One turn moves each row of this set onto another row. After a few examples, where does it send each row asked below?
Q_82: [ 19.7  21.2 -30.4 -42.4  -5.7 -25.0   7.1  22.6   5.5  19.2  38.7 -19.4
 -19.7   1.2   8.1]
Q_282: [  3.0  18.9  17.1   4.3 -12.3   0.5  -9.0 -18.6   0.6 -48.6   1.4  29.7
   9.4 -16.3 -17.5]
Q_253: [ 27.6  32.9 -23.8 -44.9   0.3 -19.2  18.1  38.1   2.3  17.0  23.4 -14.5
 -20.9   4.3  22.1]
Q_693: [  2.2  45.7 -20.4  -9.4   3.4 -40.0   7.5  22.9  21.1  29.0  28.4  -8.8
 -18.8  16.2 -11.5]
Q_430: [ 10.4  56.8 -14.1 -12.1  10.1 -33.4  18.7  38.2  18.4  26.0  12.7  -3.9
 -20.3  19.5   2.9]
Q_201: [-19.4  -8.0  16.6  23.5 -17.5  -3.8  17.4 -11.7  13.6 -24.5  24.8   1.0
  30.1 -33.1 -19.7]
Q_242: [ 26.9  -7.5  19.2 -12.8  -7.9  11.3  50.1  47.8   3.0  -9.8  -6.1 -17.0
   1.6 -25.1  37.5]
Q_759: [ 32.7  29.1 -16.0 -53.7   0.2   0.0  20.0  39.5   3.0  13.9  14.6 -19.9
 -14.7  -8.9  24.6]
Q_921: [ 18.2  26.1  21.9  -7.8  -7.0  13.0   5.0   1.1  -8.4 -54.3 -15.5  32.7
   7.7 -16.7   6.1]
Q_267: [-22.3  17.6  28.8  40.8  -5.1  -7.2  29.2   2.1  20.2 -21.6   3.7  11.9
  29.3 -20.8 -18.5]
Q_354: [ 25.7  55.2  -4.2 -30.7  12.2  -6.5  28.9  50.7  12.7  19.6  -5.3  -8.3
 -15.0   4.9  20.6]
Q_439: [  6.7  27.7 -28.0 -24.8  -4.3 -35.1   2.2  15.5  14.9  25.4  41.3 -16.5
 -18.7   7.2  -8.8]
Q_742: [  9.3  15.5  30.7   5.1  -2.5  17.8  49.3  31.0   0.3 -34.5 -15.4  10.7
  25.7 -29.1  25.9]
Q_275: [-10.3  21.9  30.2  45.4   2.7 -19.3  40.0  32.4  33.1   8.5  -9.2  -3.5
   4.1  -2.7  -8.8]
Q_210: [ 10.4  34.1  25.2   5.3  -3.8   6.6   4.2  -0.9  -1.7 -50.2 -17.5  36.3
   7.9 -11.5  -3.4]
Q_475: [  6.7  64.8  -1.3  -4.0  14.7 -22.3  20.9  38.5  27.2  28.4  -1.0  -4.4
 -13.7  14.0  -5.3]
Q_786: [ 12.5  20.6  31.7  19.5   4.7  -0.7  54.2  53.1  18.5  -1.2 -22.7  -4.3
   1.8  -8.9  23.6]
Q_389: [-18.6  -4.3  16.8  39.2 -11.7 -24.6  20.4   6.5  33.1   9.6  20.4 -15.5
   6.6 -13.0 -26.5]
Q_730: [ -7.7  28.9  35.8  31.7   2.0   3.8  44.9  24.0  14.1 -26.0 -16.6  17.0
  26.9 -19.1   4.5]
Q_979: [ 20.7  11.7 -25.9 -50.2  -9.9  -9.1   3.3  16.2   7.2  18.0  38.7 -27.8
 -12.7 -14.1   3.9]
Q_777: [ 23.3  50.2 -16.0 -29.8   8.6 -23.2  24.3  46.5   8.7  20.2  10.3  -6.7
 -21.2  12.8  19.5]
Q_598: [ 12.1 -10.0  18.7 -12.4 -14.5  20.4  38.5  16.8  -6.9 -37.8   5.8   0.0
  26.7 -41.4  24.3]
Q_333: [  2.6  30.4  22.8  11.2  -6.5   0.5  -3.1 -10.7   2.5 -47.2  -9.6  35.0
   8.7 -11.5 -14.9]
Q_733: [ -6.0  47.7 -10.8  -0.4   5.0 -31.5   3.6  15.1  31.6  31.9  22.9 -11.9
 -11.8   8.8 -26.0]
Q_710: [ 18.9 -34.1   5.6 -19.3 -21.8   5.9  30.3  21.7   2.6  -8.7  23.3 -28.7
   3.7 -35.5  20.3]
Q_996: [ 17.9  14.2  16.2 -14.2 -12.9  13.2  -0.9  -7.1 -10.5 -55.4  -4.6  27.7
   8.3 -21.9   3.0]
Q_909: [ -2.4 -21.5  12.1  -3.5 -21.8  10.0  22.8  -4.5  -0.4 -33.1  26.1  -5.1
  28.9 -43.5   2.1]
Q_636: [ -4.3 -33.0   4.5   6.7 -24.0 -12.2  15.6   1.3  17.9   0.7  36.6 -28.0
   6.2 -29.1 -11.8]
Q_941: [ 10.7  10.5  14.0  -8.0 -15.5   6.8  -8.5 -16.3  -6.0 -52.5   4.3  26.4
   9.1 -22.3  -8.1]
Q_273: [  1.7  20.9 -22.6 -23.7  -7.9 -25.1  -5.2   4.0  21.5  26.7  42.4 -23.8
 -11.2  -5.0 -21.8]

Q_636 moves to Q_389
Q_82 moves to Q_439
Q_282 moves to Q_333
Now these:
Q_475 moves to Q_354
Q_909 moves to Q_201

